Rotation paths and how fast each direction turns (degrees a step):
Each turn is a multiple of 5 degrees from 10 to 175, or 0.
Each row of a path follows its step; steps can be skipped.
Rotation 1:
step 0: [ -6  16   3 -10  -8   0  -5   2   9   4 -16  -6   2  -2  -1  -6  -6   6
   4  -5 -10  -6  -8  -1  10  14  14  -6  14  11   4   8   2   8  -6   1
 -12  12  -7  10   0]
step 1: [ -3  10   4   7  -8  -8   0   7 -22 -18  -1   9  -7  12  10   2  12   9
  -5   3  -2  -7  -4  12   8  11  14   0   1  -9   3   4   0   8  -4   7
 -10  -2   0   3  11]
step 2: [-30  12  -4   1  -3  -7  10  -7  -2  -4   3  11  -6  -1   2  -9 -16  -3
   7  -7   7  -5   5   8  -9   9   5  -2   6   1   6  10   8  -4  -7   9
   3  -5   3  10  -1]
step 3: [ -1   7 -12   5   0 -13  -1  -4 -10   4 -10  -6   7   8  -3  -3  -3  -7
  11 -11  -3   6   8   0   7  21  15  -1  -8   2  -2  11   4  -6   9   3
 -21   8  -5  -3  -2]
step 4: [-11  15   6   4   7  -8   0  -6  -2 -10   7   7   6  11   1 -11   3   3
 -16   4  -2   9  -7   1  -3   3  20  -6   2   5   7  11   0   1 -10 -20
  -9   3   0  -5   6]
step 5: [ -6   1   6  -6   0  -9   4 -11  -5  -7   7   4 -12  14 -11  -3 -14  -1
  22  -5  -3   5  -6   5   5  -3  21   1  -6   2   2  -6   0   1  -6   8
  -5   1   9  12  11]
step 6: [ -7   5 -13   2  -1   3   1  -4  -6  -9  -2  -7   2   1  11  -3 -15  -7
   3 -14   4  -1 -18  -1   6   6  17   0  -4  12  -2   9  -3   4   1   4
   0  -5 -23  -8   8]
step 7: [  0   4   8  -1  -9  -9 -13  -5  -5  -6  -8   2 -11  -4  -7 -17  -1   1
   3  -9   2  -1  -7  14 -10   9   6   9  -4  -6   1  13 -13   4 -15 -12
 -15   2  -5  -1   0]
step 8: [ -3   0  -2  -8  -1 -17  13   0   6  -2   6   2 -10  12   8   2  -9   0
   0  -9  16   8   2  10   4   4   7  -4  17  -3   0  -5   3   2 -12   1
 -20  -6  -6  -1  14]
step 9: [-13 -14 -10  -4   3  -9  -4   2  -5 -10   1  11  -5   0   6  -4  -8  -1
   5   2  -1   0   6   1  -8  14  16   0  -9  21  12  -4 -11  -2  -2   7
 -10  -3  -8  -8  -6]
step 10: [ -1   7   4 -10  -7 -16   4 -13 -13   5   4  -6 -18  -2   6  -2   4  -4
  -2  -9   4  10   5 -14  -7  -3  12  -6  -7   2   4  17  -9  -5   0 -11
  -7   0 -13   6  -2]
step 11: [ -1   8  -1   2   0  -4  -4   7   6  -1  11  -4 -12   6  -4  -8 -10   6
  -4 -13   5  -5  -1  11   0 -10  18  -2  -7   7  11 -15   9   1   5 -14
 -22   0  -8   5  -1]
Directions:
[-6 -2  1 -1 -3 -1 -1 -1  0  4 -1 -3  2 -3 -2 -2  2  0 -1 -4 -1  1  0 -1
  1  1 -2  3 -5  0 -3  3  2 -2  3 -1  1  3 -8  0 -1] => 100
[ 1  2  2  0 -3 -1 -1 -3 -3 -1  0 -1  1  3 -2 -2  5  2 -3  3 -1  2  0  3
  1 -4  0  3  3 -5  4  1 -3  2  1 -4 -1 -4 -2  3 -3] => 115
[ 4  0 -3 -1 -2 -2 -4  1 -5  1  1 -1 -1 -1  3 -3  2  5 -1  1 -3 -3  2 -2
  0  0  0  0  0  1 -3  4  1  0 -5 -6  2  3  2 -1  4] => 115
[ 0  0  1  3  0 -2  3  3  4  0 -3 -2  0  3 -3 -4  3 -2  2  1 -2  2  1  2
  3  2 -3 -3  3  1  2 -4  0 -1 -3 -5 -1  5 -1 -4  1] => 90
[ 2 -3 -5  1  0 -1  0  1 -1 -3 -1 -1  1  2  2  4 -2  2 -2 -1  2  1  0  1
 10  1  0 -1 -2  0 -1 -2  3  4  3 -4 -2  0 -1  3 -2] => 140
